The rows of X fall into several groups, which share some directions, and each row is roughly a mix of its group's hidden directions.
X (71 x 14):
[[ -3   8  23   0   5  -9   2  -8  -3 -10 -32  -8  54  -3]
 [-17  38   4  -2   0  -7  17  -9 -13 -21 -30 -12  33  -3]
 [ -2  -1 -45  -5  -9  12   0 -14  -4 -33 -19  25  -9 -17]
 [ 20  16 -12   8   6   9   7   0  17 -22  -7  32  45   6]
 [ -7  16 -29  -2  -5   6   6 -20  -7 -33 -39  12  16 -15]
 [ -4 -23  -2  -3  -3   1  -7   5  -5  26  35   2 -48   8]
 [  9  28   9   9   3 -11  24  -2  -9  24  29   6  11  40]
 [-26  -9  29  -4   2 -23  12  -7   1  11 -21 -41  20   2]
 [-19  23  38   1   4 -16   7  -4 -15  23  -6 -30   2  24]
 [  6  40   5   7   2  -7  23  -3 -17   9  22  17  19  34]
 [-16  13  19  -2  -1  -8   5  15 -16  20  24 -36 -34 -13]
 [ -2  57   1   4  -2  -3  14  -6 -25 -14 -13   2  17  12]
 [ -9  21  13   7   8   2   2   8   3  30  14 -36 -41  -2]
 [ 31  -8 -29   2  -3  23 -16   9  11 -17  15  37  -9 -11]
 [-33   2  -2 -14  -9  -5  -4   5 -25 -12  -5 -22 -41 -24]
 [  0  18  30   3   6 -13   9  -6  -4   2 -19  -9  51  17]
 [-21 -31  12 -11 -10 -20   3  -6 -15  22  18  -5 -26  32]
 [  7   7 -48   0  -7  14   5 -11   3 -32 -13  28  -6 -12]
 [ 19  16 -28  12   8  18  16   8  16  15  40   8 -18 -16]
 [ 14  21  -9   2  -2   2   2  -8  -4 -29 -25  27  42  12]
 [-31  -4  21  -6  -2 -21  12  -5 -18  27  11 -28 -25  17]
 [ -9  25  30   2   4 -15  10 -11 -10   4 -23 -13  41  21]
 [  4  45  -5   5   4   6  10   2  -2 -26 -25  -8  29 -22]
 [ 14   4  27   7   3 -15   9  -6   2  23   6   2  31  46]
 [ -8  43   3  -2  -7 -11  16  -9 -27 -18 -18   4  25  22]
 [-19  22 -26  -4  -7   4   6 -24 -16 -28 -40   4  -1 -10]
 [ 24  15   4  12   8  -3  18   0  18   9  12  18  40  34]
 [ -5  38   0  -3  -7  -9  16  -3 -16 -29 -27  -9  34   1]
 [ 27 -19 -13   7   6  21 -18  18  25   5  21   5 -23 -29]
 [-22  -4 -25  -8  -8   5  -1   1 -13  -8   5  -9 -51 -27]
 [  0  -1 -40  -4  -8  10   1 -15  -3 -36 -25  27   6 -17]
 [  0  42  -7   2   1   4  11  -5  -8 -29 -27   6  35  -8]
 [-22  28  31  -1   2 -16   9 -12 -20  12 -19 -23  13  25]
 [ 19 -20 -13   6   9  23 -14  11  32  -2   1  -4  -3 -44]
 [ 22 -33  -4   7  11  13 -17  -1  34  -6 -15  18  29 -13]
 [ 24   7  23   9   8  -6   9   9  15   7   7   4  53  17]
 [ 11  33  -4   8  10  19   6  18  -4  10  35  -3 -11 -37]
 [ -3 -44  -3  -6  -3   0 -11  -4   2  22  26  18 -32  19]
 [ -6 -45   7  -7  -6 -10  -7  -3  -1  26  23   6 -26  27]
 [-24  -3  23  -8 -10 -31   9  -6 -19   6  -9 -19  -7  41]
 [  3  -7  33   3   7  -7  -3  19   6  36  33 -21 -16  14]
 [  2 -16  -6   3   6  13 -12   8   7  26  33   2 -48 -12]
 [  8 -32 -31  -5  -5  13 -13   2   8 -26  -5  23  -4 -35]
 [-23  -9 -10 -10  -9   0  -6  -3 -22   5   4 -16 -53 -20]
 [ 28 -10   0  10   5   2   2 -15  19  14  -2  25  35  36]
 [ -2  31 -26   2  -3   5  13 -20  -5 -29 -35  11  23   0]
 [-13 -23  28  -3   1 -24   7  -3  10   5 -24 -36  30   3]
 [ -1 -30  27  -3   4  -5 -13  19   3  29  33 -14 -25  -1]
 [ 27  13 -18   9  12  27  -4   6  18 -12   6  26  25 -30]
 [-29  -6   2 -11 -14 -21   6 -15 -30   7  -5  -8 -32  31]
 [ 19   6 -16   6   5   9   3  -5  18 -22 -14  35  43   9]
 [ -7 -33   5   0   8   5  -9   8  18  27  20 -20 -35 -21]
 [ -2  34  27   9  10  -8  12  -5   1   7 -23 -26  37   5]
 [-26  -1   8  -8 -10 -16   6  -1 -24  17  12 -27 -44   8]
 [ -2  45   1   4   2  -1  14   1  -6 -22 -26 -16  31 -16]
 [ 21  13 -13   0  -7   3  -1  -4  -1 -33 -20  29  40  12]
 [ 11 -52  -2   0   4   6 -17   9  30  12  11  -4 -13 -18]
 [-21  28  31   1   3 -14   8  -5 -16  24  -4 -30  -9  25]
 [ -7  -9  -9  -7  -7  -6  -5 -17  -3 -32 -37  26  28  21]
 [ 12   3   1   4   5   1  -2  -9  12 -21 -32  16  52   3]
 [-28 -16 -17 -15 -14   0 -13 -12 -22 -21 -24   0 -33 -15]
 [-33   2  27  -3   2 -22  15  -7 -11  23  -4 -40  -6   8]
 [ -9  33 -14   1  -2   0  12 -22 -10 -25 -41   2  25   1]
 [ 24   8 -13   6   1  10  -6  -5   9 -27 -21  33  40   3]
 [  2  -2  46   4   8 -12   0  14   3  32  21 -24   9  18]
 [ 13  -3  -7   3   0  -2   2 -17   7 -13 -20  34  40  33]
 [-24 -10 -20 -12  -9   6 -10  -2 -16 -14  -7  -8 -45 -32]
 [ -5 -45 -19  -6 -10  -3 -12 -28   5   1 -25  13 -17  21]
 [ -4  14  35   3   4 -14   8  19  -6  28  25 -36  -8   5]
 [-18 -20 -25 -11 -10   5 -11  -4 -14  -8   5   9 -52 -11]
 [  1 -35  -8  -5  -5  -3 -14 -19  12 -19 -40  18  20  17]]

Here is one row of each group, with its name. Which group are the others in?
[ 12 -41   8  -2   1   2 -14  21  12  17  38   4 -21  -8] => (97)
[ -9  -6 -21  -4   0  15  -8  10   2  -6   8 -12 -39 -47] => (29)
[ 33   8 -25   5  -1  21 -12   4   7 -24  -1  42  13  -2] => (86)

[-32  17  21 -10  -7 -17   5  12 -29  -1   3 -32 -25  -5] => (29)
[22 37  6 14 13  7 19 18  9 15 36  2 20 -3] => (29)
[  1  49  -3   6   3   4  11  -1  -7 -24 -25  -4  30 -13] => (86)
[  0  25 -17   3   0   4   9 -16  -1 -28 -38   7  35 -10] => (97)
[  3 -45   4  -4   0  -8  -9 -15  13   0 -14  25  29  26] => (86)
[-20 -17  13  -2   5  -4   0   5   2  32  21 -30 -39 -11] => (86)
